In the rows, zero is written as 128.
Each path below is one point turned by a fixed rotation once a step. After each direction that follows a path, write how fast that rotation turns it, in deg/step (0 if it stays still).
Each turn is a multiple of 5 degrees from 10 to 175, or 0.
Each row of a path follows its step; steps can be skipped.
path 1
step 1: [126 120 130 123 126 135 122 135 127 130 134 134 141 129 124 126 129 129
 132 137 139 129 140 133 121 135 122 135 122 129 122 138 124 132 129 135
 120 129 115 125 124 132 127 129 124 135]
step 2: [134 139 129 133 121 139 114 137 122 121 133 130 128 136 129 127 124 135
 138 136 137 122 126 133 131 131 133 120 119 123 125 132 129 125 133 123
 123 125 125 139 131 126 129 128 129 121]
step 3: [134 121 137 133 124 133 127 139 123 122 127 138 137 126 125 125 126 125
 120 138 133 128 131 133 130 125 123 124 128 131 126 132 137 127 116 121
 118 131 129 127 120 132 139 116 128 126]
step 4: [127 129 135 125 119 136 122 132 124 124 123 130 142 122 128 123 136 130
 138 137 125 129 131 126 126 129 129 132 112 132 124 142 123 130 127 134
 129 125 119 135 122 136 129 131 128 130]
step 5: [135 133 133 135 120 135 126 134 127 119 131 137 132 129 130 137 128 131
 127 137 132 124 126 132 136 117 142 128 122 123 128 137 131 127 127 116
 135 123 132 138 130 123 129 127 126 119]
step 6: [127 120 136 122 127 121 136 135 129 128 120 135 144 127 123 130 128 132
 133 138 131 131 133 131 132 123 133 129 126 125 130 130 132 123 115 125
 128 127 126 132 116 131 137 116 126 136]
step 7: [133 143 131 120 126 128 126 132 132 123 129 125 139 117 129 122 130 132
 142 135 121 130 123 131 128 129 138 130 121 133 129 140 130 120 129 125
 140 127 123 132 125 131 127 135 130 127]
step 9: [129 118 128 117 130 120 136 128 136 122 120 127 139 125 123 134 119 133
 136 138 120 129 133 132 128 128 130 131 119 132 125 127 132 126 124 136
 134 141 123 134 122 127 129 127 126 137]
step 11: [134 123 128 123 127 125 127 134 131 119 123 137 128 133 120 136 117 143
 126 140 129 136 127 132 133 138 130 124 135 129 132 118 135 131 129 124
 119 128 137 128 124 124 131 133 125 134]
[129 131 129 130 128 129 127 126 128 131 131 129 128 128 130 127 127 128
 131 130 126 127 129 126 128 124 126 126 129 128 126 127 127 126 130 126
 129 128 129 131 127 127 127 131 129 128] => 135
[128 126 126 127 125 129 126 127 128 132 128 128 129 128 128 129 127 127
 128 130 127 129 127 127 129 127 127 129 132 127 130 128 129 132 128 125
 128 129 128 126 127 129 129 127 126 130] => 140
[127 126 127 129 129 129 127 130 130 130 128 126 132 125 129 126 128 128
 131 126 125 128 132 128 126 130 127 129 128 128 125 127 126 129 127 129
 129 128 129 127 126 127 129 127 126 128] => 130
path 2
step 0: [135 132 128 122 125 120 123 118 127 124 136 133 130 134 124 130 120 129
 131 134 137 123 129 130 133 118 132 118 127 125 135 134 134 114 133 126
 120 126 134 124 134 131 123 134 133 130]
step 1: [133 124 132 135 128 130 140 126 120 134 129 132 123 125 124 132 130 132
 115 125 129 130 133 122 129 116 139 131 126 128 126 126 123 129 122 122
 122 135 141 122 124 127 132 127 126 120]
step 2: [122 131 143 137 124 130 127 123 125 127 133 134 125 123 124 127 132 121
 131 126 122 134 128 128 135 135 130 117 123 128 124 128 129 130 123 123
 132 122 128 138 139 126 140 138 126 130]
step 3: [124 124 134 110 123 123 123 127 117 126 132 132 130 133 124 123 133 130
 128 128 125 129 121 129 128 135 130 137 115 123 122 137 124 133 129 127
 119 134 127 129 125 123 120 131 131 128]
step 4: [125 125 128 131 125 125 126 131 120 134 127 125 135 127 125 134 121 127
 125 117 126 125 139 128 129 124 130 130 130 125 150 137 137 129 133 129
 122 120 128 131 123 126 129 136 133 129]
step 5: [136 128 127 134 128 124 127 123 132 124 127 134 113 121 125 134 123 127
 130 119 125 127 113 132 127 125 128 131 128 126 139 127 125 125 119 132
 120 135 140 133 135 126 124 127 125 127]
step 10: [132 120 134 124 135 128 127 125 133 122 122 132 130 131 128 139 114 133
 128 131 123 124 130 122 132 128 126 140 132 124 128 134 132 132 119 125
 128 119 133 137 132 137 130 133 122 125]
step 11: [140 133 138 126 124 123 125 122 126 126 126 132 134 130 129 132 129 129
 130 135 135 130 128 131 132 129 121 121 130 130 133 134 119 110 121 133
 122 136 136 128 120 130 134 128 132 133]
step 13: [128 135 142 129 139 130 129 130 127 125 131 128 129 127 120 120 129 117
 124 126 117 126 123 123 122 131 135 124 118 129 129 121 132 131 115 132
 129 119 129 136 125 129 132 130 135 128]
[130 128 131 128 128 128 127 128 129 126 131 131 125 129 129 129 128 126
 129 128 130 128 125 130 125 127 128 127 128 126 128 131 128 128 128 130
 130 129 125 126 127 130 129 128 128 130] => 130
[131 126 127 127 131 130 128 128 129 127 126 128 130 132 128 126 128 128
 128 130 127 125 127 128 129 128 126 128 130 131 129 126 129 127 126 129
 128 130 126 129 127 130 131 128 126 128] => 25
path 3
step 1: [114 135 129 136 120 124 135 131 125 127 126 125 124 132 137 131 140 122
 126 121 117 120 126 125 134 126 124 127 132 126 130 134 117 119 124 131
 127 133 123 130 128 132 123 126 126 124]
step 2: [133 124 129 128 135 126 121 130 128 134 121 114 133 125 129 131 134 127
 119 121 130 131 137 129 122 131 121 137 128 127 136 131 125 123 118 127
 121 136 119 125 139 129 131 124 122 136]
step 3: [139 126 123 133 124 126 130 135 122 120 125 131 125 120 136 122 132 127
 123 130 127 124 128 128 126 127 135 125 126 132 131 138 144 126 130 128
 128 136 125 131 133 136 136 117 123 120]
step 4: [129 119 127 136 122 120 140 128 126 132 139 118 134 125 117 131 126 123
 123 126 122 129 129 122 131 132 130 129 122 136 131 135 137 132 130 124
 131 129 129 135 132 118 129 137 127 130]
step 6: [122 129 136 138 122 134 127 120 134 129 137 127 125 123 126 120 121 128
 135 135 122 129 116 131 123 136 127 126 131 125 131 133 126 128 124 128
 122 129 140 137 124 138 128 131 123 121]
step 9: [124 125 123 131 122 129 132 127 114 128 126 122 124 133 123 123 129 129
 134 117 130 129 128 131 126 125 125 120 118 130 128 119 119 135 139 124
 133 138 138 121 125 129 131 130 130 124]
step 10: [121 128 131 129 142 131 129 126 127 127 127 136 125 125 124 127 131 132
 131 109 131 128 130 121 126 111 122 132 131 129 128 122 136 130 131 134
 127 129 122 126 129 128 123 137 132 134]
step 11: [128 121 124 126 134 135 120 124 126 122 124 125 123 131 136 131 127 131
 133 124 108 127 122 124 123 122 130 117 127 127 123 131 119 130 123 130
 136 128 122 135 133 136 125 125 123 131]
step 12: [124 132 136 129 135 119 120 131 128 127 125 128 132 130 115 128 143 131
 121 126 118 119 124 135 132 127 128 120 133 133 131 124 127 128 120 123
 127 129 125 129 136 127 141 129 128 128]
[130 128 129 128 127 127 131 126 127 127 127 128 126 130 132 128 129 127
 130 126 131 128 128 127 128 126 123 129 129 127 129 126 127 128 126 127
 129 132 127 128 129 128 129 128 129 128] => 45
[123 127 129 126 128 129 126 130 126 128 127 127 130 125 131 127 128 128
 127 125 129 127 128 127 130 128 128 124 129 128 126 125 127 130 128 128
 128 128 126 127 129 129 127 128 127 128] => 35
[128 129 130 126 131 128 127 128 128 126 128 129 128 128 127 129 127 127
 124 127 129 131 132 128 127 129 126 130 131 130 127 126 130 128 128 131
 127 127 130 127 129 129 130 129 129 129] => 140
[131 127 131 129 128 129 128 128 128 131 129 130 128 128 127 128 131 130
 128 128 130 128 130 131 126 130 130 126 128 127 128 125 126 128 128 127
 127 131 130 128 129 131 128 127 126 129] => 110
path 4
step 2: [126 130 128 127 118 126 120 120 129 127 135 131 125 127 125 132 131 137
 120 126 130 121 132 129 126 134 134 123 126 132 131 135 122 142 123 127
 129 126 124 131 122 131 133 132 133 130]
step 3: [119 127 126 132 126 129 130 129 132 135 124 117 128 126 124 119 135 129
 139 124 122 132 122 120 132 129 130 130 128 124 135 131 119 130 119 123
 127 126 133 130 127 125 129 132 128 125]
step 5: [128 134 127 132 122 127 120 127 128 129 131 124 136 133 122 129 134 130
 134 125 128 126 120 127 126 136 131 130 130 124 136 135 123 141 123 129
 131 127 128 138 127 126 137 133 126 124]
step 8: [125 124 124 131 121 121 124 120 126 138 131 119 134 130 128 128 127 132
 131 126 123 126 120 135 135 130 129 136 125 117 130 134 117 133 126 129
 129 123 127 128 129 123 128 130 129 122]
step 9: [119 131 132 131 129 137 128 123 120 126 123 133 131 118 118 121 127 125
 131 120 125 125 133 127 140 129 125 126 135 127 132 129 128 129 129 127
 134 131 120 129 126 124 123 132 133 135]
step 10: [128 123 129 134 122 132 124 123 131 130 125 127 139 128 123 131 119 128
 125 133 127 128 118 135 129 134 125 132 122 124 130 139 129 137 127 133
 133 128 132 130 127 136 133 130 132 125]
step 11: [123 132 126 136 124 125 133 128 124 135 137 128 129 123 128 126 130 134
 134 119 126 127 126 133 144 129 131 134 128 125 129 130 129 132 133 128
 130 125 122 132 126 117 121 131 132 129]
step 12: [126 123 128 132 127 136 127 131 128 127 121 135 131 123 116 127 121 125
 122 129 128 129 129 129 135 128 116 123 127 119 134 131 121 130 126 129
 133 127 129 132 129 137 125 137 132 130]
step 13: [121 133 131 130 114 125 132 117 133 131 135 129 133 129 130 132 120 133
 127 129 127 130 121 128 136 134 133 130 125 127 129 137 131 133 130 137
 131 123 129 125 123 126 125 129 128 127]
[124 127 128 126 128 127 127 129 129 126 129 130 128 129 124 131 129 126
 127 129 130 126 128 129 128 127 125 128 129 129 130 127 130 129 128 125
 128 127 127 127 131 130 130 126 130 130] => 140
path 5
step 1: [124 124 136 119 125 132 124 132 124 122 127 127 131 132 132 123 125 130
 126 137 136 121 137 131 121 137 131 115 121 129 125 126 130 125 128 125
 120 125 121 119 127 118 125 124 123 122]
step 2: [125 124 128 129 120 123 127 125 130 116 138 136 129 122 125 123 125 132
 130 116 128 127 131 132 127 131 127 140 133 120 130 126 127 121 130 125
 133 125 122 137 120 132 118 132 130 124]
step 3: [137 128 133 122 128 127 125 122 128 140 120 137 123 120 138 133 135 129
 130 128 119 135 119 139 132 132 133 130 125 131 126 127 125 134 121 123
 128 122 120 129 129 129 131 126 135 127]
step 4: [125 138 130 132 140 130 120 133 132 122 116 124 136 123 128 124 118 131
 132 126 140 125 131 139 132 127 129 122 129 132 123 124 131 130 124 130
 127 133 123 133 133 130 130 127 118 129]
step 5: [137 129 125 121 134 133 132 125 113 120 135 128 130 122 128 126 132 129
 125 131 129 131 136 129 133 129 128 123 126 127 126 125 126 123 135 126
 127 121 137 131 117 137 118 135 125 135]
step 8: [132 125 121 130 132 133 128 128 123 128 130 121 130 123 136 134 133 118
 124 117 136 143 128 135 126 129 126 123 128 131 126 117 129 118 131 124
 120 130 127 121 125 123 130 122 131 128]
step 9: [117 127 128 129 129 119 129 126 126 119 120 118 128 125 126 126 133 139
 132 130 123 128 126 119 131 134 131 128 126 127 129 118 131 116 121 123
 132 121 132 126 138 135 125 130 123 124]
step 11: [123 134 130 124 127 125 132 124 130 117 130 131 131 127 122 138 126 117
 132 120 133 133 126 133 128 138 116 125 127 127 127 127 120 133 134 122
 129 129 112 131 128 126 131 130 131 123]
step 12: [122 128 127 118 136 120 130 117 133 136 132 131 141 116 131 127 135 137
 126 130 124 130 129 134 128 123 136 121 131 120 127 121 125 124 122 131
 132 130 127 130 130 129 127 127 131 132]
[128 130 130 126 130 127 131 130 127 128 128 126 129 131 127 129 129 130
 130 129 128 128 125 130 124 131 127 128 128 128 127 127 130 130 127 126
 128 129 128 126 130 126 128 128 127 125] => 140
[128 127 128 128 130 127 126 126 127 128 125 129 128 131 128 132 128 128
 127 126 129 129 127 129 125 125 128 128 128 130 126 131 125 130 128 127
 130 129 125 130 129 130 129 126 128 129] => 95
path 6
step 1: [120 135 123 128 126 127 126 120 130 127 120 125 122 124 124 134 125 127
 132 123 127 129 127 125 125 129 121 130 135 135 122 128 122 131 138 135
 120 126 119 125 130 126 127 123 121 122]
step 2: [127 125 128 119 128 117 130 131 128 128 124 129 119 131 133 135 122 137
 121 128 124 132 130 127 136 128 123 129 130 127 123 134 134 132 133 134
 123 122 125 132 132 129 136 123 119 125]
step 3: [124 129 126 133 126 120 121 133 131 126 130 135 127 125 127 137 115 132
 126 117 123 135 127 128 133 127 128 135 137 131 133 128 128 121 129 139
 130 131 130 126 129 128 133 130 128 124]
step 4: [124 123 135 127 131 121 128 128 123 124 135 128 127 136 132 129 123 125
 135 125 123 130 130 123 138 129 129 131 128 130 129 131 125 125 134 128
 124 128 137 114 126 125 133 127 120 118]
step 6: [124 129 129 126 126 120 127 118 132 133 129 124 130 123 123 139 129 127
 134 134 122 137 129 125 131 133 121 127 132 124 123 134 122 128 130 123
 120 122 122 124 133 130 134 127 126 122]
step 7: [126 134 129 124 130 125 123 126 133 126 125 134 125 132 131 133 121 123
 134 128 129 133 129 131 131 133 122 123 133 121 119 128 134 124 131 137
 127 129 122 137 131 120 138 123 125 120]
step 8: [129 130 116 130 125 121 119 133 133 129 127 128 122 130 127 131 126 129
 129 130 126 129 126 127 132 122 123 129 135 135 128 131 121 125 135 138
 117 132 129 127 122 128 135 123 124 120]
step 9: [121 129 126 124 128 123 130 130 124 119 124 129 126 135 126 134 123 135
 134 120 127 129 134 122 130 132 123 133 130 138 125 134 132 134 138 133
 132 129 132 125 128 126 131 125 115 125]
step 10: [117 125 125 131 122 119 130 130 126 131 125 129 125 125 128 133 114 125
 126 123 120 128 127 127 137 129 131 135 129 126 136 133 127 127 136 127
 126 119 122 125 131 130 133 127 124 128]
[127 127 131 132 130 127 131 128 129 129 128 130 130 127 129 126 127 129
 126 127 127 127 129 127 130 129 130 131 126 130 129 129 129 128 127 127
 129 127 129 125 127 127 131 130 130 128] => 55
path 7
step 0: [128 139 131 121 129 122 140 136 123 127 125 125 125 121 126 129 134 124
 140 126 135 131 129 124 127 116 133 137 130 137 138 128 126 131 123 130
 138 126 131 122 134 131 120 115 123 127]
step 1: [126 133 127 141 130 121 142 122 129 128 129 122 124 131 129 123 141 129
 132 124 123 137 135 123 132 130 117 132 123 127 130 130 135 124 115 119
 135 122 135 125 134 135 124 122 128 131]
step 2: [124 135 133 127 122 131 141 119 127 132 128 129 122 135 134 134 136 136
 118 130 118 126 129 121 133 118 133 130 121 128 127 135 123 111 131 129
 131 121 134 125 128 134 126 124 129 122]
step 7: [134 126 136 125 133 124 132 137 131 136 126 128 128 125 128 132 126 129
 118 146 118 116 127 124 125 131 123 128 130 120 129 124 128 128 122 119
 124 123 133 134 135 132 134 128 116 120]
step 8: [141 121 129 132 128 116 132 129 132 124 129 134 137 127 127 128 121 130
 126 137 114 122 120 119 134 128 129 131 133 128 118 130 130 136 139 132
 130 126 133 117 135 129 126 133 121 130]
step 9: [125 127 132 122 131 116 132 140 124 126 128 133 151 127 121 131 129 128
 135 130 124 130 129 120 130 127 135 126 125 123 135 130 125 130 134 123
 119 130 128 123 126 139 129 136 127 134]
step 10: [130 129 130 131 128 128 131 135 134 138 136 121 136 122 129 135 121 125
 133 126 133 133 125 122 129 121 131 133 136 130 136 119 132 134 125 122
 122 134 133 124 135 148 122 125 122 119]
step 11: [130 132 131 135 140 126 136 123 140 128 133 119 132 125 127 126 124 140
 125 128 120 130 123 127 123 132 121 131 123 124 137 125 135 127 125 134
 132 130 135 120 120 142 121 131 119 132]
step 13: [132 124 131 121 130 124 138 130 122 127 122 124 136 120 123 121 136 125
 127 121 127 133 142 131 123 117 126 135 133 139 129 126 133 131 123 130
 129 121 138 114 133 130 126 127 120 127]
[128 127 127 130 127 126 129 124 130 125 131 128 130 127 131 130 130 130
 126 129 125 129 126 128 128 128 129 127 125 127 127 129 131 128 129 129
 129 128 126 128 128 126 129 128 129 130] => 110
[129 125 126 132 127 129 129 126 131 130 130 128 128 128 126 126 129 126
 127 129 129 125 128 127 130 128 125 129 129 127 129 128 128 127 129 130
 129 127 131 128 126 129 129 128 128 127] => 115
path 8
step 0: [123 134 116 129 131 122 122 122 131 129 122 125 128 129 136 124 125 125
 123 125 126 129 138 129 129 122 116 130 138 135 129 135 124 125 131 135
 122 119 130 129 127 131 136 126 125 134]
step 1: [127 125 124 129 123 126 133 135 122 120 130 138 129 134 136 128 123 137
 123 134 127 127 134 128 129 133 122 123 131 130 130 140 130 136 137 131
 131 130 134 123 122 137 134 129 131 131]
step 2: [134 130 137 133 125 127 134 135 125 124 133 125 131 122 135 122 128 123
 119 131 140 122 129 122 137 130 124 127 123 127 127 135 136 131 124 128
 123 126 134 125 131 121 138 128 125 127]
step 3: [125 135 128 129 124 117 122 130 141 128 125 121 127 129 133 125 123 120
 124 126 140 130 137 126 123 134 119 134 131 126 135 130 130 128 120 132
 126 133 130 129 125 128 127 123 126 136]
step 5: [133 131 141 134 125 134 130 141 126 123 136 128 132 127 127 125 128 124
 125 132 123 126 128 128 135 123 128 135 138 138 126 139 135 129 129 127
 128 133 127 133 133 124 128 129 128 135]
step 6: [123 136 135 131 123 123 129 129 126 132 129 125 132 125 123 127 118 129
 125 137 132 132 127 134 126 136 125 134 133 120 131 129 142 122 120 133
 123 129 124 134 131 132 125 122 122 132]
step 9: [123 136 126 131 123 122 135 129 122 121 133 132 131 130 128 125 119 124
 121 131 113 131 128 137 130 134 125 124 131 126 123 130 135 124 130 132
 119 121 128 123 122 129 124 127 119 133]
step 11: [136 129 136 122 129 122 123 126 133 123 126 123 129 124 128 132 129 125
 118 124 135 125 132 125 123 127 116 126 130 129 117 127 121 132 131 136
 128 117 134 131 129 127 134 119 126 135]
step 13: [128 128 128 132 123 133 138 137 124 120 123 122 134 133 125 131 125 126
 123 124 130 130 139 125 144 132 131 121 129 132 123 131 133 121 124 125
 126 132 131 133 129 122 132 122 129 122]
[125 130 127 129 128 126 128 127 130 130 126 127 128 127 128 128 128 128
 126 128 127 126 128 129 125 127 130 127 128 126 126 130 130 128 128 129
 130 127 131 130 128 131 126 128 129 132] => 130
[126 125 128 130 126 128 128 127 128 128 125 132 129 131 128 130 125 131
 127 128 131 130 128 128 130 129 129 128 128 128 127 128 127 125 130 128
 130 129 130 128 128 127 127 130 130 128] => 120
[125 126 126 129 127 129 126 127 129 127 126 128 130 130 126 126 126 128
 128 129 129 126 128 127 128 129 130 128 127 129 127 125 129 131 125 128
 125 129 130 129 131 127 128 127 124 128] => 100
[128 129 128 130 128 128 129 128 125 128 125 127 127 125 127 131 127 130
 128 128 130 128 129 128 125 132 132 129 129 127 128 129 127 130 128 128
 128 130 127 128 129 130 130 125 129 126] => 160
[126 127 128 129 127 126 128 128 127 130 130 124 129 128 130 130 128 128
 129 130 132 128 127 131 128 127 128 128 125 126 128 127 129 128 129 129
 128 128 126 127 127 124 127 125 129 128] => 95
path 9
step 0: [131 127 129 125 138 130 129 134 121 130 120 129 128 127 128 124 137 123
 127 134 129 136 131 133 135 131 118 124 131 123 133 137 128 123 121 118
 124 135 124 128 125 130 127 114 121 130]
step 2: [122 138 125 119 136 130 136 129 113 134 126 128 125 128 129 130 133 127
 128 138 121 135 132 123 129 131 129 124 131 123 129 124 129 126 126 125
 119 125 130 113 126 128 125 123 123 124]
step 3: [134 133 123 128 132 133 130 126 120 143 130 123 120 121 120 124 130 126
 128 125 127 136 122 129 127 115 127 121 119 136 127 133 131 124 130 128
 120 131 123 128 127 126 126 129 117 124]
step 5: [125 128 119 129 129 125 132 132 124 123 123 123 113 130 119 119 126 128
 126 128 127 132 131 120 129 119 130 124 124 137 118 122 137 124 127 130
 127 130 124 123 130 119 133 124 120 129]
step 6: [124 139 120 123 124 126 134 123 126 134 132 135 127 128 125 123 125 129
 131 134 127 130 128 138 122 121 132 131 126 133 133 125 134 123 125 120
 131 140 127 125 126 117 135 120 133 123]
step 8: [136 135 118 118 135 125 123 124 123 120 131 135 121 131 120 115 129 129
 134 136 131 129 125 129 125 127 128 127 132 123 133 122 136 125 127 119
 134 130 131 137 128 128 129 123 129 129]
step 11: [134 132 134 129 129 126 133 133 122 130 126 131 136 136 126 113 129 126
 130 133 122 129 133 126 129 131 123 123 125 131 127 133 132 124 133 122
 116 134 126 138 132 138 131 125 117 128]
step 12: [132 134 127 118 133 133 133 125 128 135 134 131 131 126 126 132 126 118
 131 134 134 130 132 128 122 132 127 132 133 131 134 127 126 130 120 135
 124 133 133 132 133 138 123 117 115 130]
step 13: [128 128 130 124 129 124 135 134 122 128 139 123 122 130 127 121 135 126
 130 134 124 131 134 121 124 132 131 126 120 130 126 137 130 131 125 124
 121 115 123 124 127 137 124 121 117 129]
[128 128 131 128 127 128 126 128 128 127 129 129 128 130 127 127 127 126
 126 130 127 127 128 128 132 128 128 130 130 125 128 129 131 126 126 127
 132 129 128 130 128 125 127 130 128 128] => 35
[129 126 129 129 128 127 130 126 128 126 130 127 130 126 126 128 127 127
 129 127 126 129 129 127 128 130 131 129 128 127 128 125 126 126 126 127
 129 126 130 125 129 127 126 129 127 131] => 130
[127 130 127 127 126 131 129 130 124 128 130 130 129 129 128 131 127 125
 130 130 126 127 126 129 126 127 127 128 126 128 127 127 129 131 126 127
 129 128 131 128 129 131 127 130 128 128] => 70
